Each row has a name. After each piece below comes the name of the row it's from, unless a question asks for something else. Each question is about the rows just above it.

J182: [ 5.07  1.85 -2.42 -5.13 -4.94 -3.53  2.49]
J96: [-0.63 -0.01 -3.53 -4.94 -2.42 -5.13  0.20]
J779: [ 5.07  1.85  9.19  2.15  2.14  7.45 -3.52]
Which row holds [-2.42 -4.94 -3.53 -0.01] read backwards? : J96
Which row holds [-5.13 -2.42 -4.94 -3.53] read backwards? : J96

